Rows are one point carried round by a steady rotation, each followed by how many ticks it has turned.
The counts run from 0 to 602.
[ 21.3   4.5  11.7  -2.8   7.2   2.7   2.2  22.1  14.8  -4.2  22.7 -10.8
   1.9  20.8   0.6  10.7  -5.0 -27.4 -20.2  31.3  23.7 -14.1 -31.2  16.4
  -3.2 -19.7 -13.9  17.2   1.4 -21.6 -13.5  15.3 -49.6 -31.9   0.9 -20.8
  24.3   3.8  -2.6   0.8  -2.7 -14.1   7.2  16.1   9.3  -2.8   6.4  -7.3
 -29.4  11.9 -17.6   8.0  25.6 -16.9  28.3  -2.2 -31.5   5.6  -0.5 -22.8
   0.7  -2.9   8.2  -4.4  -9.6  11.8  18.2  22.5  14.4  -4.6  -3.4   1.1
   9.7   7.2  20.0  29.3  10.9  19.2] => 577
[ 30.5  -9.2   5.1 -21.3  19.8 -17.0  16.7  23.6  -3.7 -22.3  24.8  -2.4
  13.4  10.7  -5.2  17.3  -1.8   2.2 -31.6  21.8  22.9  -3.8 -16.4  14.8
  -7.4  -7.4  -5.2  42.0 -12.6 -21.3  -7.0  17.9 -37.0 -17.8   5.7 -25.6
  28.6  15.6   5.9   1.6  -6.2   8.8  10.4  -1.2  12.8  21.5   1.0 -13.1
 -13.6  21.4 -28.6  16.5  21.2 -24.2   1.4   4.9 -15.2 -16.7  10.9 -15.9
   0.1   8.6  13.6  18.9 -18.7  -0.4  15.4  25.1  -1.4 -21.7  -3.9  -3.6
   4.7  15.7   6.4  24.1   8.1   5.5] => 204
[ 25.6   6.2  -2.8 -11.3  12.7   5.0   9.9   7.5  16.4 -10.5  22.5  -8.6
  -1.1  22.6   7.4  23.9 -12.1  -9.0 -46.3  31.8  32.7  -9.9 -17.5  26.8
 -13.0  -6.4  -1.9  33.1  13.9 -16.2 -13.1   8.8 -43.8 -29.3  22.1 -16.0
  11.7  -1.7  -1.4   5.2  -1.7 -11.5  15.5   7.7  17.7   3.5   5.1 -16.5
 -10.6  -5.5 -28.3  22.1  16.7  -3.9  13.6  -9.5 -10.4  12.7   1.1 -24.0
 -14.5   2.7  14.0  -1.9 -10.0 -16.3  13.1  27.7   1.9   1.7  -6.0  -1.1
  -4.4   9.1   6.8  22.3   1.1  14.5] => 187
[ 26.3  -8.3  13.1 -12.2  18.2   8.6 -25.0  27.1   3.6 -16.5  20.8  -6.7
   2.0  11.4 -11.9   6.8 -14.9 -13.3 -22.2  17.8  31.6 -11.6 -13.0  11.7
  -5.7 -13.0  -7.6  26.3 -13.5 -14.8 -16.3  16.2 -35.7 -35.0   1.1 -17.5
  22.8   1.7 -12.1   5.8   8.5   3.4  17.2   7.0   4.9  -3.6  -0.8 -13.0
  -6.0   9.4 -18.6   4.5  20.6 -12.5  21.3   5.7 -38.7  -2.1   7.2 -20.4
  -0.5 -12.0  27.0   0.4  -4.4   9.0  27.2  24.2  14.5  -5.1   0.8  -1.1
  17.8  21.5  24.4  19.2  11.1  20.5] => 419
[ 29.6  -3.9   0.6 -11.9  21.3 -17.3   7.4  28.3   6.9 -22.9  33.2  -4.5
  12.6   8.6  -5.2  13.9 -12.0   1.8 -28.8  28.0  16.5  -3.4 -18.7  17.7
  -8.2  -9.9   0.1  26.5 -25.3 -10.9 -13.9  20.0 -39.0 -18.2   4.4 -25.6
  34.5  19.7   4.3  -5.0   2.8   7.2  -0.6  -1.3   6.0  21.0  -3.9 -10.9
 -18.5  19.4 -16.4   8.0  34.9 -23.1   9.2   6.7 -26.3 -15.6   7.4  -9.2
   7.6  -3.3   6.9   9.2 -11.1   5.4  13.2  19.5  -4.5 -16.6  -4.1  -7.4
  19.6  17.9  12.3  30.3  15.4  14.3] => 3
[ 23.5   7.6 -14.6 -13.6  16.8   0.9   5.9  13.3  21.7 -21.7  29.3   1.3
   9.0   9.8   2.9  10.1 -27.4  -0.8 -39.2  33.6  16.1  -2.2  -9.7  24.2
 -17.5  -3.9   9.0  27.3 -16.3  -8.0 -25.2  17.9 -34.1 -29.7  21.1  -9.4
  23.1  16.1  -4.0 -10.2   7.7  -7.7 -10.4 -11.3   8.7  21.9   0.4 -15.6
  -2.7  -4.2 -18.3   6.7  33.8  -5.9  23.5   9.6 -28.3 -10.0  -0.5 -12.6
   0.4  -3.3  14.3   3.2  -5.5   4.1   1.4  23.5 -14.7  -9.4  -0.6 -20.5
  12.0  24.0   0.7  21.8  13.3  11.2] => 600
[ 27.9  10.6 -13.1 -12.1  10.2 -18.9   8.6  13.6  13.1 -26.0  31.1  -4.9
  12.3   6.0  -7.1  22.2 -21.2  -6.8 -27.7  30.8  24.5 -10.6  -8.8  19.5
 -14.7 -17.8   5.9  28.2 -11.1  -5.1 -26.0  14.5 -36.2 -18.8  14.3 -24.9
  32.5  17.8   4.2   3.3  18.3  -2.4  -2.8  -4.1  -3.8  14.4  -7.8 -22.6
  -9.1   1.5  -2.8  -1.4  45.9 -13.2  16.1   9.1 -31.2   1.2  -4.2 -16.6
   6.2  -3.1  13.7   0.4  -3.8   4.9   3.9  20.1 -13.6  -7.4  -5.8  -4.9
   8.3  13.3   8.7  19.7   8.5  16.4] => 561
[ 20.3  -0.2  -6.4 -14.1  -1.9  -8.8  24.9  10.9  18.0 -23.2  11.6 -13.8
  -0.8   9.9 -12.1  -0.3 -14.2 -24.0 -39.1  22.6  20.2 -16.3 -11.8   2.9
 -17.2  -9.9 -11.7  37.7   1.1 -16.5 -15.9  11.2 -44.9 -17.5  22.2 -17.3
  10.9  -7.0  -2.3  12.9   7.6 -17.8 -17.1  -8.8  14.5  -0.6   1.2  -7.6
 -12.2  -5.7 -25.2  20.1  30.0 -34.8  12.1  -4.6  -6.8   2.8   6.7 -22.7
   7.3  -3.2  15.6  11.3 -18.9  -9.0  12.1  25.4   0.0 -12.7 -17.1 -10.5
  -5.4  13.4 -11.7  33.0  -1.9  -1.1] => 505
[ 39.6  -1.0   7.6 -19.0  19.8  -0.5 -25.0  20.3  -7.2 -13.3  28.0  -9.5
  11.2   9.8  -9.1  16.5  -8.7  -7.7 -12.9  24.3  21.7  -6.6 -12.2  16.1
 -10.5  -7.0   5.1  34.6 -19.7 -12.3 -11.8  17.7 -29.6 -30.4  -2.1 -21.8
  28.9  16.8   3.2  -4.4  14.0   2.6  18.8   3.4  -3.4  14.4  -7.0 -21.1
  -5.2  20.0 -13.0  -4.0  23.2 -11.0  13.1   9.7 -33.4  -0.2   8.7 -22.8
  -2.9  -2.3  25.7  -1.0  -2.3  14.1  19.6  26.5   3.9  -8.0   9.9   2.3
  14.3  11.6  18.1  10.2   6.5  20.0] => 351
[ 21.0   5.7  -3.8 -21.8   4.5  -4.0  10.6  -3.6  11.0 -21.4  21.0 -15.5
   5.4  11.8  -0.9  16.5  -0.7 -21.5 -38.9  32.6  34.7 -15.7 -12.7  26.3
 -19.7  -2.6  -5.1  42.2  13.7  -6.0 -14.0   3.9 -38.9 -30.6  24.6 -23.9
  13.0  -2.2  -1.5   6.1   9.5 -10.1   6.8   2.8  12.1   7.2  -0.7 -21.9
  -4.8  -9.1 -24.6   5.0  22.9 -18.6  15.5   6.2  -7.9  11.1   4.7 -38.7
  -6.7   2.1  28.7  -2.0  -5.7  -9.9   5.1  29.2  -1.2  -9.4  -5.3   5.7
 -16.4   7.7  -7.4  11.2  -6.4   8.7] => 226
[ 20.1  -6.9   4.1 -17.5  12.8   7.5 -20.0  17.1  -0.6 -24.7  14.6 -18.6
   6.1   8.2 -10.8  -5.8  -3.2 -15.5 -19.1  30.6  15.4  -7.8  -9.3  12.9
 -17.7   3.6 -12.9  26.6 -21.7 -14.7 -21.9  11.9 -25.2 -37.5  11.6 -13.2
  24.2   2.9 -19.0 -17.1   6.4 -16.6 -15.4  -4.9   7.2   3.3   7.7 -13.9
  -2.8  -7.4 -25.4  -7.7  31.4 -20.2  22.8  22.9 -26.2 -11.4  10.9 -27.4
  11.7 -10.7  39.2  -2.5   1.2  17.8  10.3  26.8   8.2 -11.9  15.1 -16.8
   9.9  23.0   0.2  16.5   4.1  16.9] => 569
[ 44.3   6.9  -6.0  -8.4  14.9  -8.0   1.4  27.9  10.4 -13.1  35.7 -16.1
   7.0  11.3  -5.6  13.8 -18.2  -5.1 -25.6  35.8  20.9  -7.0 -14.8  32.4
  -5.7  -5.2   8.6  25.3 -21.3  -6.7   4.1  12.5 -29.9 -17.3   3.0 -24.7
  36.6   9.8   4.0   1.0  11.9   3.3   8.4   3.5  10.0  21.0  -8.2 -20.7
 -17.3  13.1 -11.6   7.0  37.1 -23.4  11.6  13.2 -24.2  18.3  -5.2 -22.1
  -2.0  -8.2   0.6   6.1 -13.3   0.8   4.5  21.5 -17.7  -6.7   4.6   3.2
   6.5   6.0   3.2  22.4   8.1  24.2] => 322
[ 29.5   8.5  -5.1 -19.1  15.8 -14.7  11.4   7.2   2.4 -19.0  31.9  -4.3
  17.4  10.1   4.5  26.9  -4.6  -5.8 -29.2  35.3  22.4  -3.5 -13.5  20.6
 -20.3  -2.7   1.0  42.0 -11.9 -10.3 -17.1  17.6 -39.7 -28.3  17.5 -28.7
  34.0  24.8  13.4  -8.2   3.3  -4.7   1.8  -0.7   3.2  25.6  -5.9 -21.2
  -9.8   9.0 -16.9   2.5  31.2 -15.3   9.2   6.3 -18.9 -12.6  11.6 -20.9
   4.5  12.3  16.1   2.2 -11.7   5.4   4.6  23.1 -11.2 -15.3  -1.2  -7.7
   2.7   9.2  -2.2  15.1   2.6   7.0] => 602
[ 32.8   8.0  -4.2  -5.3   1.3  11.9 -20.1  19.7  13.9 -18.0  19.4 -25.1
  -1.8   6.9 -17.5  -2.2 -24.6 -18.3 -15.9  29.3  19.0 -15.5  -5.1  11.0
 -16.2  -4.1  -9.6  20.3 -16.8 -13.0 -14.4   8.8 -28.2 -28.8  15.0 -17.7
  19.0  -7.1 -13.9   0.2  18.7 -22.4 -13.8  -2.9   6.3 -13.0   4.7 -13.5
  -8.7  -8.0 -17.5   0.8  37.0 -21.0  21.1  10.3 -29.4  14.8   0.2 -24.3
   6.6 -20.5  27.8  -1.1  -0.2  12.3  12.3  30.6  -0.7  -6.6   6.9 -16.0
   7.9  14.6   3.3  22.2  -1.2  20.1] => 250
[ 23.9   9.7 -11.6 -21.2   9.0 -17.9   6.8   5.4   7.5 -27.1  28.7  -4.7
  16.3   1.0  -3.4  18.8 -15.5 -12.9 -35.2  29.7  25.1  -7.1  -2.8  19.5
 -22.0  -6.7   6.6  38.6  -4.4  -3.0 -25.2  15.5 -32.3 -22.4  19.0 -19.0
  26.8  21.0  11.1   1.0  11.6  -0.2  -0.6  -7.1   0.6  23.2  -9.2 -19.3
   2.5   1.2 -11.5   1.6  34.4 -15.9  15.1   8.7 -28.2  -8.1   4.9 -18.5
   1.3   2.0  23.8   1.6  -9.7   1.1   2.4  24.2 -13.4  -7.7  -5.1 -12.7
   3.0  11.4  -5.8  14.9   1.1   6.6] => 133
[ 25.5  10.2  -1.9 -16.5   2.0  20.5  -5.7   4.6  18.3 -11.3  15.6 -16.5
  -5.8  12.5  -1.1   4.0 -13.6 -20.8 -38.8  28.5  28.7  -7.7 -12.3  20.8
 -19.1   1.1  -7.0  31.4   7.5 -15.1 -15.4   8.8 -43.4 -35.8  22.7  -8.8
   4.6 -10.3  -6.3   6.0   7.9 -22.1   5.9  -3.7  14.5  -2.1   5.0 -16.7
   0.9 -11.8 -29.7  14.4  17.5 -13.3  15.0   1.8 -14.9  16.9   5.7 -34.8
 -10.3  -1.8  27.6  -3.2  -9.4 -11.6  13.5  35.2   4.0   4.6   3.9 -12.4
  -5.5  12.0  -5.7  19.4  -5.8  10.3] => 118
[ 35.1   1.7  10.6 -18.2  19.6  -7.3 -18.1  24.7  -2.1 -14.4  29.0  -7.6
  15.3   4.6  -4.6  19.1 -11.1 -15.0 -17.0  24.7  23.3  -0.8  -9.3  11.8
 -12.2  -6.4  -1.0  35.6 -20.0 -17.1 -17.6  18.7 -33.4 -28.9  -2.7 -23.7
  29.7  20.9   9.2  -1.2   7.6   3.3  16.5   3.6   1.0  13.9  -6.4 -15.6
  -4.7  23.8 -13.5   0.9  23.5 -13.0   8.8  13.0 -38.8 -13.2  13.3 -17.5
  -1.7   2.5  23.3   3.4 -13.0  13.8  20.2  29.0   0.0 -10.1   7.5 -12.1
  17.1  13.1  12.2  19.6   7.3  11.0] => 511
[ 25.1   9.0   4.7 -13.5  10.8  -4.8  -0.5  19.5  16.4 -17.0  27.6  -3.5
   8.4   6.3   2.5   7.6 -21.0 -22.3 -30.6  23.4  22.5   0.5 -13.3  16.0
 -14.0 -13.4   1.5  25.4  -6.7 -12.1 -29.4  15.9 -44.9 -34.2   6.2 -11.5
  22.8  18.7  11.2   5.8   9.2  -5.0   7.7   0.5  -0.1  21.1 -10.2 -14.7
  -4.1   9.7  -9.4   1.0  27.7  -3.8  26.6   4.4 -42.9  -5.4   4.4 -21.8
  -2.1  -0.5  14.5  -3.7 -15.1   7.2  12.5  27.4  -3.8   4.1   1.8 -19.8
  18.9  26.9  10.1  21.8   5.0  17.9] => 41
[ 16.6   2.0   7.4 -21.4   8.5   1.5  13.9   9.5   7.0 -17.5  15.9  -9.2
   8.2  12.9   4.8   8.7   9.1 -24.5 -37.9  29.0  32.0  -2.0 -21.8  28.9
 -10.5  -7.8  -4.8  37.8  15.0 -11.8 -14.1  10.2 -45.1 -35.5   2.9 -20.8
  18.9   0.7  -3.5  10.9  -3.2   1.2  18.9  10.9  10.2  20.0  -3.2 -15.0
  -9.5   2.2 -23.3   6.9  15.3 -23.9  19.5   8.5 -15.7   6.4   5.3 -41.4
  -5.8   3.4  17.4  -3.1 -13.3  -8.1  12.6  25.8   9.6   0.4  -3.6   8.9
  -9.9  13.8  -0.8  12.2   2.3  14.1] => 496
[ 15.6   5.1 -15.0  -2.7   7.2   3.7   6.9  15.2  24.7 -19.8  22.5  -5.4
  -0.2  16.6   1.9   9.1 -24.6  -7.1 -37.4  36.2  22.4 -12.2 -15.7  24.8
 -15.7 -12.6  -1.4  16.5  -4.8 -13.4 -26.3  10.4 -41.3 -32.8  19.4  -8.2
  21.3   5.0 -16.9  -6.5   6.7 -16.4 -15.2  -5.2   7.9   6.4   5.0  -9.2
 -13.6 -12.5 -20.4   8.4  38.8  -5.6  31.7   7.5 -27.3  -2.5  -7.4 -17.1
   7.3 -10.3  14.4  -1.7   2.2   3.1   3.9  22.0  -4.2  -3.2  -3.0 -18.6
   8.8  25.2   6.4  26.3  12.0  21.6] => 399
[ 28.3   1.1 -14.1 -17.5   8.7  -1.0  10.1  -1.9   5.0 -20.7  18.1 -15.3
   3.8  15.8  -3.7  18.3  -2.9  -3.6 -33.7  36.7  29.1 -19.5  -6.4  23.7
 -22.9   2.2  -8.6  41.9   6.7  -9.6  -6.9   6.6 -29.6 -27.4  29.3 -29.7
  16.4  -4.6  -6.3  -6.6   3.2 -15.8  -6.4  -4.3  16.5  -3.6  12.3 -21.2
  -9.2 -11.8 -30.2  10.1  31.2 -24.9  10.7   2.2   5.3  11.2   5.6 -33.0
   2.2   1.9  33.3   6.8   5.8  -3.3   2.0  25.4   0.3 -16.8  -1.3   2.6
 -17.2   0.9  -8.0   8.6  -5.2   5.7] => 425
[ 27.2   7.0  -2.8  -5.5   1.9  -7.2  26.5  17.0  19.4  -9.1  26.7 -18.4
   1.9  18.7  -1.1  10.9   0.2 -20.4 -28.0  41.7  16.8 -12.4 -27.8  15.8
 -11.4  -9.7 -10.2  25.6   6.2 -19.4  -1.2  13.9 -50.5 -19.2  10.2 -25.6
  21.1   3.1   2.7   1.8   0.3 -20.7  -1.6   5.2  15.6   5.6   5.2  -9.3
 -31.8   2.9 -21.0  21.0  27.5 -25.6  14.5  -5.9  -9.8  11.9   1.2 -23.6
  -2.2   5.2   2.0   4.8 -18.7  -2.6   9.7  28.5  -4.1  -9.9  -8.5  -3.9
  -7.1   0.4  -0.1  31.4   3.4   8.5] => 575
[ 36.8   9.4  -7.4 -15.6   9.4 -18.7   8.6  24.7  13.9 -22.4  34.6 -12.4
   9.2   7.8 -10.5  13.6 -23.7  -9.0 -29.5  27.2  24.8 -13.0 -13.5  22.5
  -8.9 -10.9   7.5  27.7 -14.7  -3.6  -2.1  14.2 -29.8 -16.2   8.6 -26.3
  27.1   9.2   9.4  11.0  16.3   4.0  12.3   2.9  10.3  19.9 -14.9 -21.7
  -6.8   9.1 -10.2   8.0  36.5 -25.0   7.2   5.3 -27.0  17.7  -5.6 -20.1
  -4.0  -9.1  -1.3   6.1 -18.4  -5.7   8.8  25.4 -13.8  -6.4  -3.5   2.7
   0.1   9.1   1.9  22.2   3.8  16.4] => 522
[ 35.3   9.2 -11.4 -16.0   0.1  -3.1 -14.0  18.4  13.2 -21.6  18.7 -25.2
   5.4  -2.2 -12.4  -3.1 -25.7 -19.5 -16.1  28.5  12.0 -13.2  -5.4   6.9
 -18.6   1.4  -6.9  28.8 -26.6  -9.8 -14.9  12.0 -28.8 -28.2  17.5 -16.1
  22.2   5.7   1.8   2.3  23.2 -19.4 -14.2 -10.8   6.6   5.2  -5.3 -15.7
  -3.6  -2.5 -19.7  -1.0  39.0 -23.0  10.9  14.9 -29.6   7.5   6.1 -23.4
   3.8  -9.8  23.2   1.3  -7.0   9.1   7.1  33.1 -10.6  -8.3   6.8 -20.8
   8.0  12.6 -12.9  23.8  -4.6  16.0] => 411
[ 33.6  -4.5  12.5 -15.6  10.9  -7.1   1.6  22.5  -4.6 -17.9  22.2 -23.5
   2.2   9.1 -18.5   3.7   2.2 -22.7 -16.3  23.6  27.5 -12.4 -15.6  15.0
  -5.2  -9.3 -14.5  43.0  -6.5 -14.9   5.7  12.0 -33.3 -13.9  -0.9 -34.2
  20.7  -4.3  -0.6  12.4   7.7   4.7  18.0  13.8  16.4  -0.2  -1.4 -16.2
 -17.0  15.7 -24.1  10.5  23.1 -40.9   1.1   8.6 -13.4  18.3  12.1 -29.9
   2.1  -1.9  21.4  10.1 -17.0   0.8  20.4  26.7   7.4 -13.7  -4.8  13.3
  -9.9  -2.2   6.6  17.8   1.8   8.7] => 285
[ 28.3 -13.5  10.7 -18.5  22.4  -9.0  11.4  17.1 -11.5 -18.7  16.7  -4.2
   6.2  13.9  -6.7  16.3   4.6  -3.6 -30.1  23.2  20.1  -3.2 -16.1  11.7
 -14.6  -5.9 -14.1  47.0  -8.7 -23.8  -5.9  18.6 -41.3 -18.3   5.9 -26.2
  26.3   8.4   1.0  -7.7  -9.9   5.6   5.0   3.6  14.2  10.2   7.6 -13.8
 -14.4  18.7 -33.9  16.0  19.4 -24.7   2.6   3.2  -7.2 -21.3  17.5 -18.7
   5.2   7.9  21.3  15.9 -10.9   1.2  22.6  22.9   9.8 -21.8  -4.6   2.3
   3.4   7.4   6.3  22.4  10.5   1.1] => 205
